Some points, one per row:
array([-0.6, -2.3,  0.0,  1.4, -0.5, -0.7,  1.5, -1.0, -0.4, -0.4,  1.8,
        0.6,  0.9, -0.7, -0.5,  1.3])
array([-0.6, -1.0, -0.9,  1.4, -1.0, -0.1,  0.0, -0.5,  0.1, -0.7,  1.3,
       -2.1,  2.1,  0.1,  1.5, -0.9])
array([ 0.2, -2.8, -0.7,  1.3, -0.3, -0.1,  1.1, -0.1,  0.7, -0.1,  1.4,
        0.0, -1.5,  0.5, -0.1,  0.7])
array([-0.1, -2.6, -0.8,  1.4, -1.0, -0.4,  1.4,  0.2, -0.3,  0.1,  1.9,
        0.5, -1.0,  0.5, -0.2,  0.7])
array([-0.8, -1.9, -0.9,  1.4, -1.0, -0.7, -0.6,  0.0, -0.1,  0.5,  2.4,
       -0.9,  0.6,  0.5,  1.0, -0.1])
array([-0.5,  1.3,  1.0, -1.0, -0.6,  0.2,  0.0,  1.1,  0.3, -1.3, -1.1,
       -0.4,  2.1, -0.4,  0.5, -1.9])
array([-0.2, -2.7, -0.2,  1.2, -0.2, -0.8,  1.1, -0.2,  0.3,  0.1,  2.2,
       -0.5, -0.8,  0.0, -0.3,  1.0])
array([-0.9, -1.3, -0.2, -0.5, -0.5, -1.0,  0.8,  0.1,  0.8, -1.1,  2.0,
       -0.8,  0.8, -0.6, -0.1,  2.7])
array([ 0.6, -0.9, -1.4,  0.5,  0.2,  1.1,  1.7,  1.0, -0.2,  0.6, -0.2,
        0.5, -2.2,  0.7, -0.1, -1.3])
array([ 0.7,  1.9, -0.3, -1.7,  0.5,  1.8,  0.8,  0.8,  0.2, -0.2, -1.6,
        0.4, -1.7,  0.4, -0.6, -1.3])
array([-0.2, -2.5, -0.5,  1.9,  0.3, -0.2,  1.3, -1.2, -0.5,  0.2,  1.7,
        0.5, -1.1,  0.4, -0.5,  1.1])
array([ 1.0, -0.9, -0.5,  0.1, -0.3,  1.6,  1.6, -0.2, -0.8,  0.2,  0.6,
        0.4, -2.2,  0.7, -0.3, -1.0])
array([-0.2, -1.1,  0.1,  1.4, -0.2,  0.0,  0.7, -5.0,  0.1, -0.1,  1.2,
        0.6,  0.1,  0.2,  0.2,  1.0])
array([-0.6, -2.6, -0.6,  1.8, -0.4,  0.0,  0.9, -2.2,  0.1,  0.2,  1.8,
        0.7,  0.1, -0.3,  1.1,  0.2])
array([-0.6, -2.4, -0.7,  0.9,  1.3, -0.1,  1.4, -0.8,  0.1, -0.4,  1.9,
        0.5, -1.1,  0.3, -0.4,  0.9])
array([ 0.0,  2.1,  1.0, -2.0, -0.5,  0.7, -0.4,  0.9,  0.4, -0.4, -2.0,
       -0.6,  1.3, -0.2,  0.2, -1.4])
array([-0.2, -1.7, -0.5,  0.4,  0.3,  0.1,  0.8, -0.5, -0.5, -0.2,  1.0,
        4.7, -1.3,  0.0, -0.3, -0.1])
array([-0.2,  1.5,  0.9, -2.0, -1.6,  0.1, -0.4,  0.4,  0.7, -0.4, -1.3,
        0.6,  1.9,  0.3, -0.3, -2.2])
array([-0.2, -2.1, -0.1,  1.3,  0.5, -0.5,  1.6, -1.7,  0.5, -0.6,  1.5,
       -0.2,  0.1,  0.5, -2.6,  1.3])
array([-0.1, -2.1, -0.8,  1.6,  0.0, -0.2,  1.8, -0.1,  0.3,  0.2,  1.5,
       -0.1, -1.7,  0.5, -0.8,  0.1])
array([ 0.0,  2.2,  0.9, -2.3, -0.3,  0.6, -0.5,  0.6,  0.3, -0.2, -2.1,
       -0.5,  1.3, -0.1,  0.1, -1.2])
array([ 0.4, -2.8, -0.8,  1.1,  0.5, -0.4,  1.6, -0.8,  0.3,  0.1,  1.5,
        1.1, -1.0, -0.2, -0.9,  0.8])
array([-0.3, -0.9, -0.2,  0.8, -4.2,  0.3,  1.1, -1.0, -0.1,  0.1,  1.7,
        0.4, -0.1,  0.3,  0.8,  0.9])
array([ 0.1, -2.8, -0.7,  1.9, -0.3, -0.2,  0.8, -1.0,  0.1,  0.0,  2.1,
       -0.8,  0.2,  0.0, -1.0,  1.0])
array([ 0.4,  1.3, -0.8, -1.3,  0.8,  1.8,  0.8,  1.2,  0.0,  0.0, -1.2,
       -0.4, -2.2,  0.6,  0.5, -0.5])
array([-0.1, -2.4, -0.6,  1.3, -0.5, -0.1,  0.9, -0.3,  0.3, -0.3,  2.2,
        0.0, -1.2,  0.2, -0.1,  1.1])
array([-0.3, -2.6, -0.2,  1.3, -1.2,  2.8,  0.1, -1.0,  0.4, -0.1,  1.8,
       -0.9, -0.1, -0.1,  0.0,  0.3])
Here are 10 more points, each followed by its number:
array([ 0.0, -2.6, -0.8,  2.9, -0.1, -0.3,  0.7, -0.4,  0.4, -0.4,  1.8,
       -0.6, -0.6,  0.0, -0.5,  1.3]) 0
array([-0.3,  1.5,  1.4, -2.0, -0.7,  0.6, -0.1,  0.4,  0.5, -0.6, -1.8,
       -0.5,  1.7, -0.1,  0.5, -1.6]) 1
array([ 0.1, -2.8, -0.8,  2.0, -0.3, -0.6,  1.4, -1.0, -0.1,  0.3,  1.8,
        0.1, -0.6, -0.2,  0.8,  0.2]) 2
array([ 0.2, -1.8, -0.7,  1.0,  0.0, -0.1,  1.9,  0.1,  0.5, -0.1,  1.0,
        0.1, -2.1,  0.6, -0.4,  0.3]) 3
array([-0.3, -1.2, -0.3,  0.4, -0.6, -0.9,  0.2, -0.6, -0.1, -0.1,  3.3,
        0.1, -0.1, -0.4, -0.4,  0.5]) 4
array([-0.3,  0.7,  1.3, -1.4, -1.4,  0.2, -0.2, -0.7,  1.2, -0.7, -1.1,
       -0.7,  2.2, -0.2, -0.1, -0.7]) 5
array([-0.4,  1.2,  0.9, -1.7, -1.5, -0.2, -0.7,  0.3,  0.4, -0.4, -1.5,
       -0.9,  1.6,  0.0, -0.6,  3.1]) 6
array([-0.3, -1.8, -0.2,  1.1, -0.2, -0.9,  1.1, -2.7,  0.4, -0.7,  1.9,
       -0.3,  1.2,  0.0,  0.7, -1.0]) 7
array([ 0.5, -1.0, -1.1,  0.5,  0.2,  0.7,  1.0,  0.1, -0.5,  0.1,  0.8,
        1.7, -2.4,  0.8, -0.5,  0.0]) 8
array([-0.9, -1.7,  0.0,  1.7, -1.3, -1.5,  1.2, -0.7,  0.1, -1.0,  1.5,
        0.2,  1.5,  0.0,  0.4, -0.1]) 9
Which of these numbered points is nearest to each point below, ignoring the direction in which the first points spread most? Its number follows each.
array([-0.3, -2.2, -0.7,  1.2, -0.5, -0.6,  1.0, -1.0,  0.0,  2.1,  1.5,
        0.5, -0.7, -0.6,  0.1,  0.4]) > 2
array([-0.6, -0.5,  0.4, -0.5, -0.9,  0.9,  0.2, -1.6,  0.5,  0.1,  0.8,
        0.0,  2.4, -0.2, -0.6, -2.7]) > 7
array([-0.3, -1.4, -0.2,  0.2, -0.5, -1.3,  0.4, -0.8,  0.2, -0.3,  3.2,
        0.0,  0.0,  0.1, -0.7,  0.3]) > 4
array([-0.5, -2.4, -0.2,  1.9, -1.7, -1.6,  1.2, -0.5,  0.4,  0.4,  1.6,
       -0.6,  0.8, -0.3, -0.2,  1.0]) > 9
array([-0.1,  1.9,  1.0, -1.9, -0.4,  1.0, -0.5,  0.6,  0.3, -0.4, -2.0,
       -0.4,  1.5, -0.1,  0.1, -1.6]) > 1
array([-0.2, -3.0, -0.7,  1.8, -0.9, -0.3,  1.0, -0.5,  0.3,  0.3,  1.7,
        0.7, -0.9,  0.0,  0.6,  0.7]) > 2
array([-0.1, -1.8, -0.8,  0.7, -0.9, -0.7,  0.4, -0.6, -0.1,  0.1,  1.0,
       -0.5, -0.5,  0.5, -0.9,  4.9]) > 6
array([-0.8, -1.8,  0.9,  0.2, -0.5, -3.3,  0.6, -1.1,  0.4, -0.3,  0.9,
        1.2,  1.3,  0.0,  0.2,  1.6]) > 9
array([ 0.1,  1.9,  1.2, -1.9, -0.7,  0.7, -0.6,  0.7,  0.4, -0.2, -1.8,
       -0.5,  1.6, -0.2, -0.1, -1.7]) > 1
array([-0.3, -1.1, -0.8,  0.4, -0.1, -0.3,  3.4, -0.4, -0.1, -0.1,  0.9,
       -0.4, -1.2,  0.1, -0.8,  1.1]) > 3
array([ 0.0, -1.3, -0.2,  0.1, -0.3,  0.0,  3.7, -0.3, -0.4, -0.3,  0.6,
        0.0, -1.1,  0.1, -0.4,  0.1]) > 3
array([ 0.7,  0.6, -0.7, -1.1,  0.3,  2.1, -2.8,  1.3, -0.2,  0.8,  0.1,
        1.3, -1.3,  0.4, -0.1, -0.5]) > 8
array([-0.1, -1.5,  0.2,  2.1,  0.0, -0.2,  0.9,  0.0,  0.0, -2.7,  1.5,
        0.4, -0.2,  0.2, -0.7,  1.2]) > 0
array([ 0.4,  1.7, -0.3, -1.5,  0.4,  1.3,  1.2,  1.6,  0.1, -0.1, -1.9,
        0.0, -1.3,  0.5, -0.3, -1.7]) > 3
array([-0.4, -2.6, -0.1,  2.1, -0.2, -1.0,  0.7, -0.9, -0.4, -0.4,  2.2,
        0.8, -0.5,  0.1,  0.4,  0.8]) > 2
array([-0.6, -0.6,  0.4,  4.1, -2.1, -1.1,  0.3,  0.7,  0.4,  0.0, -0.9,
       -0.5,  1.5,  0.0, -0.9, -0.8]) > 9
array([ 0.1,  2.2,  0.8, -2.3, -0.3,  0.8, -0.4,  0.7,  0.4, -0.2, -2.0,
       -0.5,  1.3, -0.2,  0.1, -1.5]) > 1
Now 10 new points, numbered from 0 again:
array([-0.9, -0.3,  1.1, -0.2, -1.2, -1.3,  0.8, -0.5,  0.3, -0.4,  0.0,
       -1.3,  2.4, -0.6,  0.3,  0.7]) 0
array([-0.3, -2.6, -1.1,  1.2,  0.6, -0.1,  0.7, -1.7,  0.4,  0.0,  2.1,
        0.6, -0.3,  0.1, -0.6,  1.0]) 1
array([-0.1, -2.2, -0.6,  2.0,  0.2, -0.2,  1.2, -0.4, -0.5, -0.1,  2.3,
       -0.3, -1.0, -0.1, -0.5,  1.0]) 2
array([ 0.1,  1.4,  0.8, -1.2, -0.1,  0.8, -2.9,  0.4,  0.6, -0.1, -1.3,
        0.0,  1.3,  0.1,  0.4, -1.1]) 3
array([-0.8, -2.7,  1.0,  0.9, -1.5,  0.0,  0.3, -1.0,  0.0, -0.2,  1.8,
       -0.3,  1.0,  0.4, -0.1,  0.1]) 4
array([ 0.1, -1.8, -0.8,  0.3, -0.5,  0.5,  1.9,  1.0, -0.3,  0.5,  0.6,
       -0.7, -2.0,  0.7,  0.6,  0.2]) 5
array([ 0.3, -0.2, -0.7, -0.5, -0.1,  1.0,  0.2,  0.1, -0.3,  3.0, -0.5,
        0.1, -1.5,  0.3, -0.4, -1.1]) 6
array([-0.5, -2.3,  0.2,  1.8, -1.7, -0.5,  0.7, -1.8, -0.3, -0.3,  1.9,
        0.9,  0.7,  0.2, -0.2,  0.7]) 7
array([-0.3, -1.0, -0.5,  0.5, -0.1, -0.4,  0.2, -0.4, -0.4,  3.4,  0.2,
        0.1, -0.7, -0.3, -0.4,  0.1]) 8
array([ 0.8,  0.5, -0.4, -1.6,  1.1,  2.3,  1.5,  1.2, -0.4,  0.0, -0.6,
       -0.5, -1.9,  0.5, -0.7, -1.6]) 9
The same question for these:
array([ 0.3, -1.9, -1.1,  0.2,  0.1,  0.2,  2.0,  0.8, -0.4,  0.1,  1.0,
        0.9, -1.9,  0.4, -0.5,  0.7]) > 5
array([ 0.4, -0.9,  0.2,  1.7, -0.1, -0.2, -3.7, -0.2,  0.5,  0.2,  1.1,
       -0.1,  0.2,  0.1,  0.3,  0.5]) > 3
array([ 0.6, -0.5, -1.0, -0.6,  0.7,  1.1,  2.0,  1.0, -0.1, -0.3,  0.6,
        0.7, -2.3,  0.4, -0.9, -0.8]) > 9
array([ 0.8,  1.4, -0.5, -1.8,  0.5,  2.2,  1.1,  1.8, -0.2, -0.2, -1.4,
       -0.3, -1.3,  0.3, -0.2, -2.2]) > 9
array([-0.2,  1.1,  0.8, -1.3, -3.6,  0.2,  0.0,  0.6,  0.1, -0.1, -0.8,
        0.1,  1.9,  0.0,  0.3, -0.6]) > 7
array([ 0.1, -2.5, -0.6,  1.8, -1.0, -0.1,  0.5, -1.3, -0.6, -0.3,  2.3,
        0.3,  0.1,  0.5, -0.2,  0.8]) > 7
array([ 0.1, -2.6, -0.4,  0.5, -0.3, -0.2,  1.6,  0.4, -0.6,  0.4,  1.7,
       -0.1, -1.4,  0.3, -0.2,  1.4]) > 5
array([-0.2, -2.2, -0.4,  2.2, -0.6, -0.2,  1.1, -0.3, -0.3, -0.2,  2.5,
       -0.3, -0.6, -0.1,  0.1, -0.3]) > 2
array([-0.5, -2.7, -1.0,  0.7, -0.1, -0.9,  1.0, -1.3,  0.6, -0.3,  1.9,
        0.6,  0.3,  0.4, -0.5,  1.4]) > 1
array([-0.3,  0.0,  0.3, -2.3, -1.2, -1.5,  0.2, -0.7,  0.7, -0.6,  0.0,
       -0.8,  2.6,  0.5,  0.1,  0.2]) > 0
array([ 0.1, -0.2,  1.4, -1.2, -0.8,  1.2, -0.5, -0.6,  1.6, -0.8, -0.3,
       -1.6,  1.9, -0.8, -0.2, -1.3]) > 4
array([ 0.1,  2.2,  1.0, -2.0, -0.3,  0.7, -0.5,  0.6,  0.5, -0.2, -2.0,
       -0.5,  1.3, -0.1, -0.2, -1.7]) > 1
array([ 0.2, -2.1, -0.8,  1.8,  0.7,  0.2,  1.5, -0.3, -0.1,  0.0,  1.7,
       -0.4, -1.7,  0.2, -0.7,  0.5]) > 2
array([-0.7, -2.0,  0.0,  1.0, -1.5, -0.7,  0.9, -2.2,  0.6, -0.1,  1.9,
       -0.3,  0.8,  0.2, -0.3,  1.3]) > 7
array([-0.4,  0.8,  1.1, -1.8, -0.3, -1.6,  0.1,  0.2,  0.8, -0.4, -1.5,
       -0.1,  2.2,  0.0,  0.4, -1.3]) > 0
array([-0.8, -1.6,  0.9,  1.2, -0.5, -0.6, -1.1, -1.6,  1.6,  0.1,  0.8,
       -0.3,  1.6, -0.6,  0.5, -0.6]) > 3
array([-0.1, -1.0, -0.6,  0.4, -0.5,  0.2,  0.1,  5.3, -0.3, -0.1,  0.3,
        0.0, -1.0, -0.1, -0.5, -0.2]) > 5
